128 stands for zero in the data rows.
Here are some points, one per row:
[168 101 144 203  89 153 119  90 105 112 106 140 120 119 130 108 152 148
 134 129 109 126 142 153 146 106 172  99  92 135  76  83 108  92 112 127
 137 213 107 110  98  98 153 137  68 224  98 115]
[ 73 143 145 170  75 103 175  98 144 114 133 119  66 175 122 126 127  64
 125 142 146 133 120  73  89 103 106 133 105  76 159 133 123  99 130 159
  76 149 148 101 114 129 151  77 138 143  88  99]
[186 182 116  86 158 125 159 105 158 110 127 143 118 204 120 147  95 128
 123 143 148 118 116 119 144 105 104  79 136  90 162 152 105 148 123 118
 182 123 117 108 109  96  86 149 173 110  87 242]
[ 85 136 122 115 110 139 100 167 126 111 116 107 149 126 101 187 169 124
 183 134 137  62 126  93 197 118 136  90 127 161  99 107 173 115  94 121
 104 128 136 154 127  90 159  80 163 134 115 151]
[140  67 113 146  72 103 104 123 130 158 130 155 151  89 154 161  82 146
 148 131 129 107 151 167 159 188 149 122  99  21  98 108 126  62 102 124
 121 164 106  80 135 156 161  85  93 102 132 123]
[136 176 191 156 164 128 164 198 125 148 255 166 124 165 117 137 135 105
 128 189  71 122 116 183 136 126 116 131 132 114 163 150 175 137 124 134
 130 103 160 130 126 158 113 143 114 144 140 117]
[142 195 123  95 120 107 104 116 123 164 154  55 106 170 136 145 150 112
  83 162  89 177 149 154  98 118 232 120 173 135 129 140 118 167 133 112
  64  70 148  91 121 150 142 152 175 150 131 126]
[151 108 138 137  89 102 170  87 130 132 110 147 127  90 145 124 119 121
 215 126 133  94 132 141 169  83 149 145  97 136  88  84 129 206 109 148
 120 144 112 153 172 217 150 180 141 180 147 164]
[140 159  57 133 140 130 129 110 158 139 135 138 108 135 111 163 124 144
 132 133 140 112 158 129 122 120 142 142 143  99 169 121 105 180  77  90
 178 142 157 146 113 128  96 162 121 132 214  78]
[130 125 154 134  19 114 110 110 124  97  64 113 145 109 137  60 185 100
 129  33 106 100 140 206 190 184 136 164 123  75 119 125  95  67 138 118
 141 128  85 176 146 105 161 117 106 119 160 150]
[118 112 100 151 161 107 103 130 147 148 134 221 148 145 147 130 191 165
  91  76 147 124 123  84 131 118 124 141 122 155 121 112 163 104 167 124
  85  89 157 127 161 173 136 127 147 141  77 197]
[143  86 112 143  84 138  80 131 108  89 108 162 162 181 169 153 162 112
 168 120 129 130 177 167  58 134 183 104 160 117  91  89 112  80 128 171
 160 150  93 196 106 129 181  87 138 118 160 150]
[ 70 156 182  63 109 126  88  93  45 101 104 120 133 143 146 114  98 122
   8 155 236 101 100 194 101 180 138 174 143  49 150 115 152 182 112 229
 106 158 109 177 144  96 121 195 102 158 119  86]
[131 125 123 156 133 115 156 126  73 120 117 148 110 164 131 155 179 230
 151 132  98 153  94 108 185 123 139 127 123 121 110 148 177 127  87  66
 115 147 137 103  99 127 211 131 161 103 120 130]
[ 99 138 109 120 153 133 133 116 167 140 136 149 170  98 122  87 205 142
 174 168 107 146  97 137 129  63 142 143 111 158 120  94 137 155 105  69
 158 125 129 147 108  77 136  19 134 142  94 154]
[120  92 116 158 113 108 151 143 132 163 104 162  91 138 128  89 130 116
 153 130 134 113 147 139  63  76 131 165 125 161 103 113 148 121  51 120
 128 137  84 124 183  97 126 173 116  44 124 139]
[127 110 145 151 163 125  54 114  64 135  78 146 130  72 172 105 120  95
 197 113 128  75 118 196 161 141 113 164 112  84  36 117  92  83 106 140
 155 134 189 142  94 111 137 115 206 137 143 121]
[174 146 132 148 133 134 124 103 135  78 149 101 142  87 138  93 159 131
 163  99 151 134 162 198 159 137  88 128 128 120  84  97 175  41 103  95
 149 182  91 138 139 152 148 140 123 154 123 157]
[117 136 119 112 126 127 131 168 168 127 126 131  87 167 141 126 155 122
 133 179 141 148 142  74 118 117  84  97  36 130 114  97 170 164 174  97
 114 104 172 117  72 141 112  96 110 130 194 142]
[101  89 107 105 120 130 129  99 146 148 134 144 125 111 143 127 142 139
 164 101 121 120 134 123 159 113 158 110 113 132 134 140 189 104 162 134
 177  78  78 133 112 150 115 131 188 145 125   0]
[ 88 116  47  98 136 130 149 152  77 124 148  96  72 133  88 128 122 136
  99 154 155 115 101  93  95 117  83  99 176 136 148 161 148 141 118 106
 155 135 145 147 150 198  92 129 137 158 108 110]
[134  98 115 162 170 161 202  99 116 138 126 132 153 106 194 136 106  72
 141  97 160 135 130 136 174 151 154  77 149 181 147 105 190 102 106 129
 116 161 120 100 132  97 138 111 161 101 154 139]
[123 144 186 134 164 192 117 151 110  97  97 140 116 143 109  53  94 103
  80 148 148 114 137 130 128 104 141 151 158  82 231 149 138 156 139 154
 124 129 135 129 145 159 110  87 140 131 164 134]
[120 181 157 184  82 117 105 101  78 128 105 176 104  49 180 188 152 158
 144  77  68 105 171 146 133 156 138 141 136  78 103  81 133  82 186 169
 190 157  37 165 170  91 105 139 106 156 160 158]
[146 126 202 139 123 125 176 153 146 160 135 107 170 134  92 128  97 135
  89 130 143 170 149  59  94 111 113 134 165 122 127 142 127 116 133 128
 122 107 164 138  57 130  93 178 155 168 105  99]
[116 112 162  94 136 103 111  84 156  80 255 100 131  72  91 195 126 134
 119 133 157 158 115 118  88  61 142 126 122 146 155 132 121 127 144 110
  78 154 137 131 130 157  81  85 154  97 134 136]
[116 142 145 129 181 128 117 109 104 115  97 109 137  97 152 146  80 121
  98 173 123 118 114  85  96 110  78 117 142 169 195 131 105  78 116 107
 108  44 132 145  84 142 166 159  91 150 166 125]
[150 125 100 165 125 170 121 145 152 131 119 130 146  30 146 108 151 103
 172 124  96 138 120 121  90 133 178  79 100 115 112 183 157 115 129 135
  95 137 129 166 140  50 130 163 133 113 100 152]
[141 174 126 112 131 118 139 147 151 173 129 130 100 122 115  80 135 156
 145 120 104 165 122  96 153  93 115  39 105 143 114 139  83  97  93 251
 130 139 140 141 147 142 158 115 162  95 142 134]
[ 75 134 114 103 137 109 183 136 142 140 119 128 199 131 150 112 106 141
 141 187 133 127 146 168  82 132  75  52 118 149 135 152 114 140 167  93
  73 129 157 129 164 158  92 139 123 131 130 110]
[140 109 107 149  76 163 104 139 146 162 162 179 126 112 112 136 121 149
 190 111 200 128 130 126  77 136 138 124 109 146 112 203 119 108 129 102
 186  87 136 126 131 129 182 114 164 151 107 167]
[102 148 110  89 128 167 158 146 170 128 133 107 115 143 126 178 129 131
  85 161 115 146  17 140  98 109 107 147 115 127 142 127 115  87 121 129
  98 124 156 122 127 165 102 180 103 119 131 142]
[198  82 114 159 121 124 171 161 147 162 129 104 163 104 124 140 130 160
 171 116 111 136 126  96 130  97 115 114 120 100 129  79 123 148  83  95
 103   8 107 107 186 100 135  71 164 164  95 143]
[138 101 122  83 120 126 165 134 107 135 172 191 104 105  99 112 158 128
 183 153 162 144 189 133 174 155 133 129 212 173 102 125  59 126 139 143
 115 105 122 133 108 103 160 128  74 136 124 131]
[101 155 122 120 190 132 153 163 143  89 126 183 114 149 110 197 115 114
 103  62 150 149 152 129 130  95  88 120 114 150  87 169  95 163 148 118
  83 141 122 106 147  99 114 134 158 157 106  80]
[102 167 139 148 135 154 113 139 152 143 136 108 134 145 133 148 113 142
 227  88 116 116 110 151 110 142 114  97 133 187 168 112  97 147 124 119
 133 127 150  15 171 141 148  85 123 145 109 102]
[172 119 158 149 141 105 144 133 105 183  99 140 104 116 107 125 139 102
 104 146 157  78  97 162 130 105 137  98 140 145  82 135  96 104 137  78
 118 136  77 151 159 114 134  89 129 119 145 108]
[ 97  95 203 114 175 133 109  86  99 133 132  67 154 169  58 120 160 121
  34  83 140 110 136 160  79 169  93 158 149  64 141  80 115 151 148 159
 150 148 170 168 180  85 149 214  90 130 172 108]
[124 178 125 155 134 138 129 108  47 144 180 102 154 119 146  79  99 190
 165  70 146  86 150  89 128  91 138 105 117 118  92 118 121 136 161  77
 122 110 117 133 101 145 134 110 119  17 107 126]
[104 115  88 181 132 157 120 148 175  83 165 164 114 129 133 116  67 172
 106  71  70 114 130 148 122 111 123 124  97 179  85 129 106 138  72 112
  85  84 126 114  63 142 104  86 110 144 139 153]
[131 171 152 177 149  75  93 152 151 112  99  92 178 176 130 157 112 140
 123 155 156  87 117 107 127 135 166 202 137 179 127 157 134 132 117 155
 122 136 145 170 122 149  95 139 107 134 104 111]
[126 121 198  77 177  85  82 109 137 131  65 119 106 154 110 115 142 143
  80 132 173 144 102 185  91 149 121 144 175  59 137 168 184 152 162 214
 124 140  75  83 108  75  93 158  42 123 188  90]
[114 126  99 132 108 143  84 101 153 163 130 120 110 151 139 134  88 107
 120 167 135 168 117 150 172  88  95 171 141 130 190 120 122 146 244 117
 130 111 145 125 132 116 178 170  95 114  79 109]
[103  92 129 121 144 207 127 183  97 128 152  94 161 178 102 149 132 118
 138 142 122 176  29  78 128 101 119 146 113 146 141 150  77 161 157 143
 134 111  28 104 101 165  75 170 153 117 147 134]
[101 139  50 124 189 134 164 131 152 144 111 108 115 141  22 111 102 130
 119 154 111 108 138 122 118 118 155 142 121 133 123  73 120 121 186 125
  93 126 102  84  87 164 129 131 155 113 109 156]
[125 134 115  38 158 137 170 144 205 143 147 129 171 132 163 130 106 125
 118 123  66  59 117  80 124 107 155 161 168  90 136 179 103 145 121 103
 137 150 126 117 108 151 163 116  97 135  77 112]
[ 86 137 123 132 160 121 161  15 131 127 134 112 123 159 104 143 153 115
 121 143 129 150 123 128 121 155 134 115  74 148 166 221  92 148  62 126
 122  51 139 118 120 145  91 139 102 124 112 132]
[116 114 133 133 133 151  69 116 140 165 157 147 103 133 138 119 122  95
 177 146  84 142 152  27 116  98  94 126 134 148 109 163 114 135 106  78
  96 212 129 110 140 128 160 127 162 123 156 150]
[101 157 131 145  92 115 172 140 110  85  56 123 145 118 114 142 130 169
  92 172 138 175  80 145  95 139 124 150 197 110 157 141 119 157 167 133
 132 154 187 112 144 125 105 143 133  80 133  93]
[168  92 129 167  78 107 107  54  93 127 101 150 153 113  72 112  48 126
 119  95  71  97 132 171 183 156 134 142 119 145  94 141 183 100 158 178
 168 174 122 223 152  52 141  78 108 146 169 129]
[185 144  76 161  90 120 127 139 101  98 152 152 130 104 137 133 146  85
 164 118 124  90 114 112 185 166 118 123 127  99 108 102 134 111 124 150
  96 102 116 168 125  64 126 154  93  88 136 114]
[104 132 153  70  98 102  84 136 163  53 111 108 111 142 114  63  85 136
  72 130 162  99 115 129 130 135 149 152 181 114 137 134 142 120 144 149
 117 107 136  89 147  96 113 224 130 152 203 113]
[ 71 108 149 114 170 125 193 198 142  84 117  90 146 111 104 168 106 122
  98 165 120 155 206 105 121  85 141 139  75 139 145 139 121 152 144 146
 216  91 155  97 122 147 164 157 121  97 110 143]
There is one direction along which these points spread out most. How many in every 100 of the points above lie lower along it than each point below? Answers are rounded to whole numbers. More than half of the points above lie lower than the first one.
[106 116 139 136 104  87 126 134 136 149 163 109  82  96 184 118  73 150
 124 110 123 149 140 152 115 162 125 157 142 140  86 102 156 124 106 127
 149 136  98 150 123  85 139  94 132 114 109 180] 79
[191 107  74 152 149 121 134 144 144 149 143  64 147 102 140 128 161 156
 161 126 153 134 160 112 140 166 115 205 106 150 159 165 108 103 124 181
 100 176 141 121 106 145 108  97 168 125 141 124] 58
[155 125 127 153 193 128  58 150 183  94 129 129 101 112 104 131 114 110
  74 166 125 171 132 128 143 144 120  90 116 135 159 125 120 159 106 102
 134 127 118 153 150 170 152 144 164  78  55  95] 36
[117 103 129 150 121  42 124 131 137 141 136 135 118 110 140 101 150  66
 129  81 108 142  95 125 137 162 117  85 164 143 130 122 123 166 126 122
 172 138 129 129  43 182 137 136 105 123 105 137] 58
[177 134 120 146  45 188 123 124 137 166 116 137 136  56 147 158 182 137
  68 120 127  72 177 138 147 113  96 121 120 173 126 118 138 166 106 137
 141 141 117  86  81 129 152  86 147 105 134 143] 79
[156 129 122 170 124 136 129 100 134 126 135 120 123 114 226  96 138 126
 119  83 184 139 100 128 167 181 169 138 112 104  51  81 117 111 141 138
 185 161 108 161 184  94 194  85  96 153 205 112] 92
[139 119 183  95 142 197 169 140 162 141 102 125  28 129 119 154 130 155
 194 135 110 120 133  77 122 255 140 137 108 172 143 120 124 131 146  63
  81 118 129 171 115 159 117 104 150 115  92 148] 51
[240 127 149  44 133 100 113 108  36  42  85 104 110 168 132 118 124  94
  51 105 112 119  98 174  36 165 100 181 124 114 133 145 151 166 173 192
 162 133 151 103 154 119 140 156  84 139 148  80] 49
[123  37 145 125 134 108 106 132 112  87 130  63 108 171 177 110 158 138
  73 196  97  86 135 118 141 131 109 117 157 106 137 161 110 151 155 149
 147 122 157  81 171 102  31 162 114 133 113 130] 30
[105 138  68  98 140 101 121 196  99 157 116  84 150 150 120 119 112 138
 111 111 126 184 142 127 129 124 116 105 101 122 220 156 128 159 131  99
  98 158 124 140 110 132 101 138 109 196 125 163] 13
[134 128 122  83 135 122 124 180  85 138 128 142 111 122 114 146 120  81
 116  64 158 158 112 112 148  90 196 123 106 136 176 111 117  94 132 100
 135 111 205  91 131 138  56 122  76 115 113 130] 40
[134 122 141  57  95 144 122 125 136 159 129 138 131 178 162 118 135 173
 135 124  94 157 144 152 142  99 105 131 101 151 165  56 120  91 107 132
 137 135 147 176 132  95  90 130 142 107 110  79] 57
[120 158 116 128 118  98 125 127 135 155 151 204 197 104 101  94 127 122
 135 167 107 143 126  85 143 205 132 128  87 179 132  97 108 115 100  81
 151 136  99  80 133 123 121 108 190 127 111 139] 58
[110 164 115  98 131 181 101 108 134 128  89 120 164 153  86 147 101  88
 141 149 107 203 155  86 133 120  86 136 191 129  58 148 179 163 100 127
 113  85 152 110 160 197  83  95  85 109 103 131] 30
